Each named turn below is shown by a few rows before and after it. Which turns, in which order, take the first row of each later pair to the second? The first pair is answered.
J_117:
[  1  -1  -6  -4  16   0 -10   6  -3   1]  ->  [  2  -3  -4 -11  16  -5   5   3  -6   0]
[  5 -10  34   2 -19  11  29   1  16  -3]  ->  [  2  -8  31  23 -21  22   2   4  23   1]
[ 10  10   1  22  35  -6 -20   1  -9  39]  ->  [ 12   8   2   3  43 -17   0   3 -18  35]
J_576:
[-17 -11 -24 -11 -15   0 -13  37  11 -15]  ->  [ -3 -13 -10 -39  -8  -8  17  31  -2  -9]
[ -9 -14 -21  25   0  36 -45   8  20 -11]  ->  [ 29 -14  11 -48  30  10  20   5 -15  18]
[ -9 -18  -9 -33   0   6  24  22 -18 -22]  ->  [-24 -18 -24  -4 -10  16  -4  23  -5 -32]
[ 26  -2  22 -49  29 -10  24  22 -15  41]  ->  [-20 -16   6  32 -50  27  13 -21  30 -31]
J_794:
[ 23  -5 -25  -5  77   2 -45 -22 -19  21]  ->  [  8  -2 -31  33  51  13 -70 -24  -2  10]
[  3  19   9   2 -15 -27  -9  -1  -7   9]  ->  [ -4  16   4   4 -20 -25 -13  10  -5   6]
[ 15  -9  -8 -47  41  -3  31  -3 -29  -1]  ->  [ 18  11   5  32  10   6  -1 -67  -1 -10]
J_555:
[-16  -6 -10  11   0  -3  42 -47  -6 -34]  ->  [ 14 -15  21  -6  -2  44  24 -47  -9   0]
[-16  11  -9  19 -11  -3  -7  45  11  -4]  ->  [-19  -4 -24  -4  12 -12  25  25  -6 -25]
[-18   4 -17  35  19  -7 -22 -11  -9 -15]  ->  [ -8 -10 -15  14  35   5  -8 -27 -20 -17]
[-12 -25 -34 -31  28  18   3  -4 -17 -23]  ->  [  5 -21  -8 -26  11  51 -28   9  -8  10]
J_108:
[  5 -13  16   7 -11  44  20 -50  28   4]  ->  [  9 -19  19 -14  -6  45  33 -41  23   8]
[  9  27  46  34 -50  -2  -7 -13  25  15]  ->  [ 19  10  55 -32 -33   0  32  16   0  24]
[  8  19  11  25  -6 -33  19 -20  -9 -12]  ->  [ 15  10  13  -9   3 -32  38  -6 -21  -8]
Then:
(2 to 3 turns a pair)
[ -4  14 -11  10  14  -6 -39  28   4  27]  ->  [ 15  21   3  14  24 -14 -28  -7  -3  34]	J_794 then J_794
[ 23  11  18 -14   1  -2  20 -21 -17  13]  ->  [  7  23 -13   4  22 -22 -17   7 -14  15]	J_794 then J_555 then J_576
[ 14 -20   4 -36  33  69 -23  16 -15  16]  ->  [ 20   0  55 -45 -26  29  41  17  -6  16]	J_117 then J_555 then J_576
[ 11  25   5   0  23  -9 -36  23  -2  46]  ->  [ -1  34  -2  24  15 -52  -3 -16   3  12]	J_555 then J_117 then J_794
[ 23  43 -24  -2  41 -63 -31 -17 -12  42]  ->  [ -3  22 -57   0  48 -61 -11 -39 -15  -6]	J_794 then J_555
[  2  16   0 -10  11 -13 -12   4   3  29]  ->  [  3  17   1 -13  14 -22  -1  -3   0  23]	J_794 then J_117 then J_117
[ 23  -5  33  -5 -14  22  30 -21  -5 -14]  ->  [ 34   1  33 -23  13  12  21   0 -17  11]	J_576 then J_576
[ 16  -7  20 -31  22   1 -21 -30  -9  27]  ->  [-10   8  -3  11  10 -20 -54 -10  11  16]	J_576 then J_576 then J_555
[  0  -8 -18   5  11  25 -35  35   6   9]  ->  [ 13  -8  -2  23   0  14   8 -47   5 -19]	J_117 then J_794 then J_576
[  1   4  -9 -16  28  16 -13  -8  -5   2]  ->  [  7   4   4 -15  19  14   4 -28  -5  -3]	J_794 then J_576
[ -9   8  -8   1  18 -53 -14  45   8  38]  ->  [ -2  15  -1  49   8 -47 -25 -19  20  23]	J_794 then J_555 then J_794
[ 12   0  -6 -25  38 -17  21   0 -13 -11]  ->  [ 20  16  -2  14  37 -18 -13 -21  -2   1]	J_794 then J_576
[ 23  -4   8 -40  13   2  59 -29 -14   9]  ->  [ 25  28 -10  13  38   0 -38   1   2  53]	J_794 then J_576
[-11  30 -11  29 -35 -22 -17  49  17  -6]  ->  [-13  23  -2  30 -55 -19   9  29  18 -24]	J_576 then J_576
[ 32  11  43 -24  -9 -14  17  -6 -17  42]  ->  [  4  25  23  10 -31 -27 -20  37   6  40]	J_555 then J_117 then J_794
[-50 -28 -65  45  -8  50 -44   4 -12 -53]  ->  [  41   14    9   38   41    5   -7 -102  -40   12]	J_576 then J_794
[  2  17 -22   2  27 -37   2 -10  -3 -16]  ->  [-14   7 -28  -7  10 -29  10   9  -1 -31]	J_576 then J_794 then J_794
[ 23  -6  11  -6  17   3  23 -30 -15   0]  ->  [ 25   6   4  -4  31  -2 -12   9 -13  27]	J_794 then J_576
[ 29 -19   6  21 -20  26 -22  25   9   6]  ->  [ 23 -13  -8 -10   5 -33  29  29 -12  -8]	J_555 then J_117 then J_576
[ 15  16  41   7 -36 -10   7  -9  19  16]  ->  [ -3  23   1  -5   3 -42 -14  40  10  19]	J_555 then J_576 then J_794
[ 18   2 -18 -42  74   7 -27  30 -32  20]  ->  [ 24  20  -2  44  42  16 -53 -57  -3   3]	J_794 then J_576 then J_576
[ -5  19  24 -18  15 -27  13 -39 -22   8]  ->  [-20  32  19   6  -1 -43   1 -26  -9   8]	J_555 then J_555 then J_555
[ 13 -24 -14  17 -15  40  -3 -41   3  -6]  ->  [ 11 -27 -15   8 -14  35  12 -44   0 -15]	J_576 then J_117 then J_576
[  8 -20  10 -11 -22  32  11 -14  19   2]  ->  [ 10 -20   8 -11 -16  33  11 -20  17   0]	J_576 then J_794 then J_576
[  3   1  36  11 -49  21   6  -6  20   4]  ->  [-20  23 -13  20  -6 -42 -13  29  13   0]	J_576 then J_555
[ 11  -6  -3 -22  19  21 -13   8  -8  23]  ->  [ -1  -7 -12  -1  10  29 -31   8   1  14]	J_576 then J_576
[-37 -36 -23  47  13 -23  49   6 -15 -51]  ->  [-20 -19 -31  33  63 -32  -2  51 -27   3]	J_117 then J_576
[ 40  21   3  10  19  19 -16  -2  -9  12]  ->  [ 34  12  13  12  -9  28  12 -25  -2 -11]	J_108 then J_576
[-30   3  23  17 -37 -53  35  22  22  -9]  ->  [ -5  14  17  -8  17 -68  19  35   0  28]	J_576 then J_794
[-15 -21 -20  13  11  41 -48  17  12   0]  ->  [ 16  -3  -7   9  48  -9  -3 -54 -10   2]	J_555 then J_794 then J_794
[ 27 -24  -6  -8  24  27 -10  -7 -11  19]  ->  [ 21 -27 -12 -13  23  30 -12   7 -10  17]	J_794 then J_794 then J_794
[-15  29 -34  42  27 -38  -6 -29   5 -25]  ->  [ 24  -3  -7 -45  59  16  10  -5 -26  15]	J_794 then J_794 then J_555
[ -6  15  13  24 -40 -24  30 -10   9  -9]  ->  [ 19  -5  31  -9 -25  13  36 -25  -6   6]	J_555 then J_555
[-22   6 -42  42  30   4 -73  18   8  -8]  ->  [ 11 -14 -10 -65  56 -11  16  34 -34   9]	J_794 then J_555 then J_117
[  6  21  14  25 -34 -29  25 -25  15 -19]  ->  [ 17  13   3  34  -5  20 -50  -3  16  17]	J_555 then J_555 then J_576
[-21  13 -22   4  -8 -49  31  11  -3 -23]  ->  [ 27  -2  32 -19 -12  38  -9  10  -4  37]	J_555 then J_555 then J_117
[ 13  24  40  18   0  -3  -5 -14   6  32]  ->  [ 16  21  42   6   5  -3  12 -26  -1  28]	J_576 then J_117 then J_576
[-15  12  10  24 -15  -4 -30  -1   5   5]  ->  [  6  10  18 -18  16 -17   3  -5 -19  20]	J_794 then J_794
[  7  12  41 -16 -27  15  44   9 -10 -36]  ->  [-26  16 -26  16  14  -9  -7  29  -8 -55]	J_576 then J_555
[ 15 -31  25 -18  -2  70   7 -21  -4  13]  ->  [-36  -4 -27 -26   9 -35  43  42  -9 -20]	J_555 then J_555 then J_794
[ 17  -5  32 -17  -2   2  41  -1  -3  10]  ->  [ -5 -18   7 -24   0  11  22  42  -2   1]	J_576 then J_794 then J_117
[ 11  10  22  23 -31  -3 -19  -3   4   6]  ->  [  7  -8   1  -4  -1 -14  24 -30 -17 -22]	J_555 then J_555
[-17  38  -2  29 -29  21  -3 -33   8 -19]  ->  [  3  55  -3  13  16   4 -32  -4  -5  26]	J_576 then J_794
[ 19  10   3   8   5 -35  15 -59  -2  -3]  ->  [ 25  14   1  -3  25 -41   7 -44  -8  14]	J_576 then J_576
[ 22   1  51   2 -36  -2  59  -8 -16  -8]  ->  [ -9  -8  31   8 -55  27  14  57   1  -8]	J_117 then J_794
[  2   6  -9  40  10   7 -43  23  21  16]  ->  [31 11 42  0 -9 -6 13 17 12 37]	J_576 then J_555
[ -9 -14  15 -11  -1   7   6   9  -1  29]  ->  [-31 -12  -2  16 -12   2  -4   5   9   6]	J_576 then J_555 then J_117
[  1  21   4  -6   1 -31 -21  57  -7  45]  ->  [-21  19  -8  33 -24 -16 -41  48  12  21]	J_576 then J_576
[ -1  23  30 -10 -17 -16 -14  -7   9  24]  ->  [-17   7   1 -29   2 -30  19 -16  -5 -13]	J_555 then J_794 then J_555
[  2  50   4  38 -27 -75 -17  14  20  34]  ->  [ 47  -5  15 -52  32 -18  44 -44 -29  32]	J_555 then J_555
[-15  26 -17  13   2 -69   0  20  -8   8]  ->  [  3  15  -6  43   1 -33  -3 -58  -4  -6]	J_555 then J_794
[ 10  15  22  23 -19  -2 -12 -16 -16 -26]  ->  [ 11  18  17   8  -6 -25   9 -15 -26 -28]	J_576 then J_555 then J_576
[ -1 -38 -24 -35  -8   9  36 -17 -18 -33]  ->  [  1 -24 -47 -33  29   0 -19  31 -22   1]	J_117 then J_576 then J_117
[ 32 -14 -19   4  44   2 -18 -35 -20  41]  ->  [  2 -27 -51  23  34   3 -15 -40 -11   0]	J_794 then J_555 then J_555
[ 34  16 -14 -10  30 -24   2  34 -10  11]  ->  [ 34  20 -14   5  26 -16 -18  35  -4  16]	J_576 then J_117 then J_576
[-26  33 -27  32 -13 -26 -23  29  12   0]  ->  [-12  16 -36  12  21 -29  23 -37 -11 -28]	J_555 then J_794
[-45  -7  -8  14   5  -2  34  -8 -17 -25]  ->  [-13 -19  22 -11  13  38  28 -17 -24   8]	J_794 then J_555
[ -5  22  32  41 -48 -38  19  45  11  -5]  ->  [-30   3  -8  58 -39 -15  -4  44  15 -38]	J_794 then J_555 then J_576
[ 34  14  15 -24   5 -30  19  -8   6  32]  ->  [ 32  23  21  -6 -11 -28   2   0  17  37]	J_555 then J_117
[-37 -57  24  17 -36  11   4 -31   4 -40]  ->  [-29 -29 -12   3  39 -31 -55  39 -16  13]	J_576 then J_555
[-18  13   3   9   0 -36  38 -44   0 -28]  ->  [ -6   5 -15 -40  54 -24   4  15 -21  12]	J_794 then J_576 then J_555
[ 47   4  24  15  35  47 -58 -17  -8  49]  ->  [-27 -12 -69  11  58 -29   2  -7 -17 -51]	J_794 then J_555 then J_555
[ 27   4  36 -16  13   5  -4 -39   2  20]  ->  [ 16   2  30  14  -1  17 -29 -41  15  13]	J_117 then J_576
[-27 -29 -17   3 -26  49 -12  34   9 -28]  ->  [-27   0 -22 -10  -4 -13  -6  74   0  -6]	J_576 then J_555 then J_555
[ 13 -21 -19 -12  27  17  10 -33 -16 -11]  ->  [ 10 -14 -16  15  13  36 -32 -18   0   1]	J_576 then J_555
[ -6  16   1   6 -22 -24  11   1  15 -15]  ->  [ -9  10  -6 -14 -12 -24  11  25   9  -9]	J_117 then J_794
[ -6  -3  -4 -10 -30 -52  27  48  17 -20]  ->  [ -1 -15 -22 -32   8 -49  36  32   1 -26]	J_117 then J_576 then J_555
[  3 -35  13 -35 -28  81  -7   2  -2   3]  ->  [  3 -31  -3 -43   4  73 -29  26 -11  19]	J_576 then J_117
[ 18 -29  32 -46 -31  25  21  13  -2  35]  ->  [ 15  -8  17  22 -27  32 -49  -6  19  44]	J_794 then J_576
[ -5   1  12  33 -20 -27  14 -13  15  -4]  ->  [ -3   6  -8  36  13 -35  -4  -9   7   3]	J_576 then J_555 then J_794
[ -4 -33 -11 -37  12  42 -18  42 -13  15]  ->  [-12 -43   6 -15 -33  60   7   5   2 -13]	J_576 then J_117
[  2 -10   9   7 -24   2 -27   4  20  -4]  ->  [ -3 -18 -20  -4  15  -4 -28   0   5 -15]	J_555 then J_555 then J_576
[ 10   6  18  -6 -30  -1   6  43  21  20]  ->  [ 20   5  27 -21 -23  -5  28  25  11  21]	J_576 then J_794
[-11   4  -7  -7  -7  21 -12   5 -15  -4]  ->  [ -6   8   0 -21  -2   7   5   7 -22   0]	J_555 then J_576
[ -2 -14 -10   7  -4   3  22 -34   6 -10]  ->  [  2  -4   4  23 -21  15  -6 -18  18  12]	J_555 then J_555
[-13 -25   1  -8 -16  32  11  10   3 -28]  ->  [ 10 -10  28  -6 -20  36  -5  11   6   6]	J_794 then J_555
[-17   0 -18   2  20  -9 -21  42  -6  10]  ->  [-22 -21   2   2 -24  16  26  -2   3 -29]	J_117 then J_555 then J_576
[ 36 -13 -10  14   3  21 -18 -19   4  22]  ->  [ 30 -24 -16 -23   8  16   4  15  -7  20]	J_794 then J_794 then J_117
[-35  -3 -36   1  36  -2 -58  56   5 -15]  ->  [-25 -32 -14 -47  25  -7  48  -6 -15 -59]	J_555 then J_576
[-18  22  -7  24 -17 -45  -3  14   7  -3]  ->  [ -3   4 -23 -18  33 -38  14   2 -20  -1]	J_555 then J_576 then J_576
[-24   2 -41  -1  35 -19  -7   8 -16   4]  ->  [  6  -1 -16   3  42   2  -3 -41 -21  13]	J_555 then J_794 then J_117
[ -6  19   3  15 -35 -45  31 -26  -2 -12]  ->  [ -9  28 -27   9   9 -57 -13  14 -12  12]	J_576 then J_117
[ -6   3 -35  31   2 -12  23  11 -11 -53]  ->  [ 39   7   2   3  24  27 -20  43 -20  22]	J_576 then J_555 then J_555
[  5  25   6  20  14 -28  -9  -7  -6   5]  ->  [ 17  21  18  13  15  -7 -15  -8  -7  19]	J_555 then J_555 then J_555
[-11   9 -22   9 -26  -9  -3  20 -19   0]  ->  [ 16  16   2  14 -17  -2   0 -21 -24  16]	J_794 then J_555 then J_794
[-32 -28  -8 -46 -44  22  44  49  -5 -40]  ->  [ 39   4  69 -21 -46  41  20  -9  -1  36]	J_794 then J_555
[ 23   7  27  11   7  39 -43 -11   8  36]  ->  [ 20  -2  20 -29  23  37 -27  21  -8  40]	J_794 then J_794
[-12  -1 -11 -23  -2  -1  -3  43   0   2]  ->  [ -9 -12   7 -26 -23  14  22  19   2 -11]	J_576 then J_555
[-26 -29 -50  -9   8  78 -62  24  10 -12]  ->  [ 33 -20   1 -58  45  32  35 -71 -29   1]	J_117 then J_794 then J_117
[ 25 -11  -7   8  27  21 -12 -69 -14  35]  ->  [ 39   6  16  -5  23  -2  -1 -49 -17  59]	J_576 then J_555 then J_576
[ -2   0 -19 -19  30 -48  14 -11 -24 -31]  ->  [ 10  12  -6  -3  27 -56   9 -26 -20 -21]	J_794 then J_576 then J_117
[-34   9 -19 -14  -9 -61  55  25  17 -21]  ->  [-41   9 -23   1 -21 -54  42  28  27 -27]	J_794 then J_794 then J_794
[ -5  32   1  28 -30  -8 -13 -27   8 -34]  ->  [ 13  11   4   3  -9  23  -3 -53  -8 -31]	J_555 then J_117 then J_555
[  8 -13  40  -5 -52  21  48 -21  15 -18]  ->  [ -8 -19  10 -37 -25  23  10  68   6   6]	J_555 then J_117 then J_794
[ 22 -17 -23  -9   9 -15 -35  36   1  26]  ->  [ 15 -28 -10 -17 -24 -33  39  -7   0 -20]	J_555 then J_576
[ 30  15  22   4  -3 -37  53 -41 -18 -26]  ->  [ 11   7  26  47 -59  28 -18  -4  20 -16]	J_555 then J_794
[-13   3  40  32 -86  17  22 -21  18 -30]  ->  [-46 -17  -6  -8 -67   2  35  38   6 -55]	J_794 then J_117 then J_555
[ 40  -6   8 -23  29 -22  27 -30 -15  -8]  ->  [ 39  20  37   9 -23 -34  10  -3  10  15]	J_555 then J_555 then J_576
[ -7   5  27 -54  -1 -25  14  58  -7  27]  ->  [-14   8  18 -48  -2 -41  19  58  -6  15]	J_555 then J_555
[-14 -18 -37   8  29   7   2 -13 -18 -38]  ->  [  4 -10  -3  23   1  43 -45  10  -1   8]	J_555 then J_555
[ 10   8  22 -18 -19  10  27   6 -16   6]  ->  [ -4  16 -16 -11  18 -17   4  26 -20   2]	J_576 then J_555 then J_576
[ 20 -19  30 -30 -17  38  19  27  -7  21]  ->  [ 32 -13  31 -19  -4  43   2  14  -8  34]	J_117 then J_117 then J_794
[ -1 -17   9   7 -30  34  -5 -22  18 -13]  ->  [-17 -22  -9 -32 -18  14  14  26   6 -15]	J_555 then J_794
[-24   0 -47  26  16   5 -31   7   8 -15]  ->  [-18 -20 -28 -12   4  -1  39 -20  -6 -40]	J_794 then J_576
[-17 -21  19  16 -62 -13   6  22  -6   2]  ->  [ -3 -23  27 -17 -41 -21  26  29 -23  15]	J_794 then J_555
[-18   9 -25 -36  25  22   4  48 -23   7]  ->  [-17  -6   8 -24 -30  59  27  13  -7 -11]	J_576 then J_555
[-11  17 -10   8   2 -12  -4  34   4 -17]  ->  [ 19  13  12 -20  22  -4  11  13 -14   7]	J_794 then J_555
[ 18 -21  32   1 -39  98 -27  -5  11  -2]  ->  [ 26 -12  23  -6  -8  90 -57  23   4  27]	J_576 then J_576 then J_576
[-14 -28 -29  -4  15  39 -30   7   4 -11]  ->  [-21 -11 -29   6   2  17 -38  34  12  -2]	J_117 then J_555 then J_555
[-17  19 -45  37  37 -33 -40  -1  -2 -13]  ->  [-11  23 -12  53  -9 -33   1 -50  11 -34]	J_576 then J_794
[ 12  30   5   0 -22  14 -52  54  11  41]  ->  [ 11  21 -27  15  20 -29  20 -71 -13 -28]	J_555 then J_555 then J_794
[-10 -12   8   4 -35  31   9 -18  17 -28]  ->  [ 10 -15  20 -30  -9  19  35 -23  -3 -16]	J_794 then J_794
[ -6 -34 -29 -38  22  36  -6   0  -3   4]  ->  [ -8 -25  -8 -10 -18  53 -28   8  17  11]	J_576 then J_555
[-24 -18 -25   0   6  56 -38   9   4  -7]  ->  [ -4   8  35  -6 -38  38 -17  26  15  29]	J_576 then J_117 then J_555
[-22  -7 -20  -1 -17  -7  17   4   8 -36]  ->  [-11 -11 -13 -26  -3 -12  34   4  -3 -25]	J_117 then J_794
[ 12 -14  29   1 -17  -7  50 -39  18 -13]  ->  [ 30  -6  30 -29  22 -22  43 -13  -1  19]	J_576 then J_576
[ 12  -3  21  40 -29  31 -62 -10  24  27]  ->  [  6  21  26   2 -26 -40 -25  55  13  44]	J_576 then J_555 then J_794
[  9  17  33 -37 -12   7  18 -22  -7  -7]  ->  [-13  15  18   2 -31  22 -10 -24  12 -26]	J_576 then J_576 then J_576
[-15   3  13  27 -28 -23  14  -1   6 -28]  ->  [ 10  -8  29   6  -8  -4  28 -31  -9 -20]	J_794 then J_555 then J_794
[-33  15  -6  34 -73 -48  22  26  14 -34]  ->  [-21 -33 -73 -16  47   2  -7   1 -32 -42]	J_555 then J_576 then J_555
[ 15  19  28  31 -18 -18  -2 -17  10  16]  ->  [  4  21  -8  22  18 -45  -7  -2  -3  10]	J_555 then J_576 then J_117
[  2  16 -25  19  46 -48 -17  -3 -15  19]  ->  [ -4 -12  -8  26   0  -9  28 -63  -5 -30]	J_555 then J_576
[ -3   4   2  -7  -8 -17  16  14  -2 -23]  ->  [ -7   8   0  16 -16  -3 -11  15   7 -19]	J_117 then J_117 then J_117
[ 12  26  28   1  -4  -6  41 -17 -11  13]  ->  [-33  12 -33  17   8  -7  16  14  -5 -26]	J_576 then J_555 then J_794
[-41   7  10  10 -25  15 -35  -2   6  19]  ->  [-42   6   3 -27  -9  -7 -11  30 -10  27]	J_794 then J_555
[  3 -30  12 -35 -17  37  17   9  -6   0]  ->  [-21   5   2  -1 -33 -19  -2  50  11   4]	J_555 then J_576 then J_555
